128 stands for zero in the data rows.
Some points:
[128 114 122 114 109  94 168 143 127 112  97 103 161 119 127 111 120 110
 159]
[ 98 115 101 116 108 111 173 140 129 135 123 100 156 133 123 118 117 120
 155]
[116 117 126 108 114 125 153 149 134 134 135 121 129 140 134 129 124 133
 159]
[115 126 116 114 108 111 169 143 127 136 121  99 147 139 126 119 117 120
 159]
[108 115 121 107 110 124 157 145 131 133 140 122 126 137 134 128 120 135
 160]
[ 96 123 107 114 109 123 168 140 130 133 137 116 138 133 140 125 115 127
 156]
[128 115 131 110 112 117 152 153 135 137 118 113 126 145 126 126 126 137
 161]
[159 117 129 125 126 100 151 133 125 126 121 101 139 120 137 120 131 122
 166]
[204 163 140 144 144 121 115  84 144 137 131 155 117 140 149 156 130 109
 113]
[ 91 114  97 117 108 110 170 137 135 129 123 102 157 130 120 119 114 119
 155]
[187 156 156 136 131 150 123  83 132 132 129 153 133 117 138 156 118 114
 109]
[ 92 108  99 114 110 116 175 140 125 137 121 111 150 130 123 125 115 125
 156]
[126 111 124 111 107 100 171 141 132 121 107 100 157 122 126 119 121 119
 162]
[119 129 157 226 248 236   0  93  83 107 144 143  92  87 101 138 146 128
   0]
[162 127 129 119 126 104 147 134 133 126 125 107 135 132 136 122 129 122
 168]
[125 139 128 112 111 126 149 147 140 133 122 134 125 139 140 133 122 128
 158]
[126 113 121 113 105  86 163 139 123 114 101 103 154 128 126 111 121 109
 157]
[124 156 130 114 106 123 147 146 145 128 112 139 123 142 136 147 118 123
 131]
[164 169 137 114 122 110 138 125 138 130 119 132 125 146 138 135 126 115
 161]
[101 128 107 116 107 121 169 141 129 134 132 112 140 134 138 121 115 123
 155]
[121 136 125 112 109 118 158 147 134 134 115 118 133 141 138 121 121 124
 174]
[ 93 113 124 114 111 114 172 137 127 139 120 107 152 131 122 121 116 122
 155]
[104 110 110 113 110 115 171 139 127 137 125 102 146 137 119 124 120 126
 158]
[170 158 136 116 128 105 138 121 142 128 123 124 131 146 139 121 128 115
 157]
[124 106 128 107 111 104 169 135 133 126 111 100 150 120 128 122 106 123
 163]
[131 134 130 121 112 128 138 151 146 131 122 142 115 148 148 132 123 135
 163]
[148 150 123 106  99  86 140 123 106 109 114 107 162 123 129 113 114  85
 157]
[145  90 123 123 117 104 156 139 140 125 113 101 139 106 137 131 135 130
 169]
[ 98 114 100 131 106 108 169 139 136 126 124  95 159 131 115 118 116 118
 156]
[143 139 133 113 108  93 166 135 122 117 112  97 156 136 123 114 122 106
 160]
[120 135 125 115 107 116 160 147 133 133 115 116 138 140 133 120 120 123
 157]
[ 97 128 114 110 113 136 149 142 143 128 152 141 116 130 150 142 117 136
 156]
[105 133 123 110 114 138 143 145 141 129 149 150 111 136 149 145 122 137
 157]
[165 163 142 156 156 164  74 143 141 132 173 254  52 155 143 169 172 160
 116]
[138 134 125 113 109  87 168 131 128 112  96 100 169 127 120 110 120 102
 158]
[143 145 126 106  96  89 137 122 107 108 121 105 162 123 125 115 112  80
 155]
[125 128 132 108 112 121 147 149 138 132 123 127 122 144 139 125 125 132
 163]
[ 91 108  95 116 108 110 170 138 135 130 120 109 155 130 116 120 114 121
 155]
[120 105 123 109 109 105 171 137 130 131 115  94 149 125 125 123 123 123
 162]
[122  91 123 109 108  96 166 144 129 116 112 102 146 116 127 122 124 122
 163]
[113 124 162 242 255 255   0  92  79 109 145 148  84  90  93 139 147 131
   0]
[124 135 127 107 113  87 160 127 120 110 111 100 172 138 121 103 112  92
 154]
[137 131 133 113 105  99 166 141 125 116 120  96 150 137 128 112 121 115
 161]
[124 135 129 114 109 114 157 149 132 128 119 115 136 142 136 121 121 122
 158]
[149 140 138 117 109 103 154 135 129 120 125 100 143 141 131 114 123 116
 163]
[107  99 112 110 108 102 167 146 130 118 123  96 157 118 119 121 122 120
 158]
[162 149 128 106  98  86 130 120 105 115 111 110 153 120 131 116 111  90
 149]
[ 98 123 107 114 108 115 169 112 125 132 136 109 139 133 136 124 116 126
 156]
[116 106 118 112 111 106 171 140 130 126 118  96 153 124 122 121 121 122
 159]
[  0  64 228 255 255 255   0   0 112 125 144 183   0   0  88 167 202 198
   0]
[116 112 120 115 107 107 173 138 129 131 114  97 151 130 122 118 120 119
 161]
[108 134 111 116 105 111 170 141 125 131 121 101 150 137 130 119 114 118
 157]
[101 130 104 116 107 112 173 139 124 134 122 101 148 133 133 116 115 119
 154]
[121 120 127 109 110 121 154 149 133 138 112 118 132 144 133 126 121 131
 161]
[129 130 114 111 113  82 165 127 117 109 109 104 163 135 117 106 115  98
 157]
[101 126 111 113 107 124 163 141 131 133 136 117 134 134 142 125 119 129
 155]
[166 114 123 122 135 108 140 140 134 131 127 107 126 124 141 127 137 132
 171]
[109 134 110 118 107 112 172 142 125 133 119 100 148 135 132 118 116 117
 155]
[166 115 127 118 128 100 149 131 126 126 121 102 138 118 140 123 134 122
 167]
[129 112 132 110 111 108 162 141 134 127 125  96 142 130 128 124 124 123
 161]
[132 127 130 118 109 121 143 147 141 135 118 127 122 146 137 126 126 130
 161]
[170 167 140 118 126 107 136 118 139 133 121 130 125 143 139 133 127 113
 155]
[115 138 117 116 108 109 172 142 127 127 120 100 149 138 130 115 118 114
 156]
[118 128 161 210 223 214   0  70 108  97 135 147  92  73  95 156 140 118
   0]
[120 144 133 115 114 106 168 141 124 117 119 110 151 137 119 135 113 104
 155]
[103 126 108 115 107 113 173 140 124 134 126 101 146 136 134 118 117 120
 157]
[194 181 255 255 255 255   0  45 120 184 255 255   0 196 198 210 255 255
   0]
There is one direction along which these points spread out most. For each point below, how far along it does it lie, from 0 to 99? 50 is the average, and the first point above lies past it.
[103 108 107 115 110 108 172 142 127 129 122  97 154 131 116 119 118 121
 158] >> 58
[187 150 143 124 127 141 108 116 130 127 125 108 149 119 137 144 111  86
 104] >> 44
[214 163 133 117 115 123 104 107 131 128 114 109 161 121 110 140 119 103
 100] >> 46
[122 134 116 114 107  96 173 143 130 114 109  89 162 138 121 105 117 109
 157] >> 60
[154 120 136 110 104  76 153 120 107 117 102 109 139 135 119 117 123  99
 162] >> 57
[ 99 129 109 116 108 127 163 143 133 132 140 124 132 134 141 130 119 128
 154] >> 53
[134 114 130 111 110 106 161 140 135 124 122  94 144 131 128 120 125 124
 163] >> 56
[120 104 116 114 106  89 164 138 129 116 102 101 154 121 125 114 119 114
 161] >> 59
[204 155 143 133 129 171 102  65 155 151 135 128 112 128 130 155 150 121
  98] >> 35
[ 98 114 107 113 109 117 172 142 123 135 129 106 141 134 126 124 119 127
 156] >> 56
[129 162 141 118 109 134 134 145 140 135 124 163 110 141 137 158 127 126
 156] >> 47
[190 148 155 187 196 211   0 124 156 163 224 255   0 165 171 184 212 220
  51] >> 3
[214 155 145 209 215 189   7 129 130 139 222 255   0 167 153 180 188 228
  48] >> 4
[126 102 124 112 107  95 166 143 130 114 102 101 152 116 130 116 124 117
 161] >> 58
[193 148 135 112 110 109 134 110 128 130 112 107 153 122 121 130 132 102
 137] >> 51
[172 138 151 127 132 170 100  96 149 149 138 125 103 109 149 156 155 135
 126] >> 37
[122 120 117 115 107 101 171 144 129 118 106  96 161 131 124 111 119 113
 158] >> 59
[  0  67 213 255 255 255   0   0  49 179 166 225   0   0   0 185 231 255
   0] >> 0
[137 135 118 109 108  81 158 124 113 111 112 102 160 134 120 110 116  95
 157] >> 59
[111 130 105 112 113  93 168 138 130 115 108  95 172 136 118 104 113 102
 155] >> 60
[156 138 130 117 119 110 141 139 138 123 122 117 129 148 137 121 130 126
 165] >> 52
[108 111 108 115 107 107 171 142 126 130 122  93 159 133 118 119 117 120
 156] >> 58
[ 97 128 103 118 108 118 174 139 127 134 132 105 145 130 138 119 114 123
 154] >> 56
[147 143 131 112 109  84 157 135 124 113 100 101 170 127 116 113 120  98
 159] >> 59
[146 150 134 116 114 117 140 148 134 130 118 132 125 149 134 131 126 125
 162] >> 51
[143 112 134 112 106  91 170 133 120 119 101 102 155 112 133 113 126 114
 163] >> 58
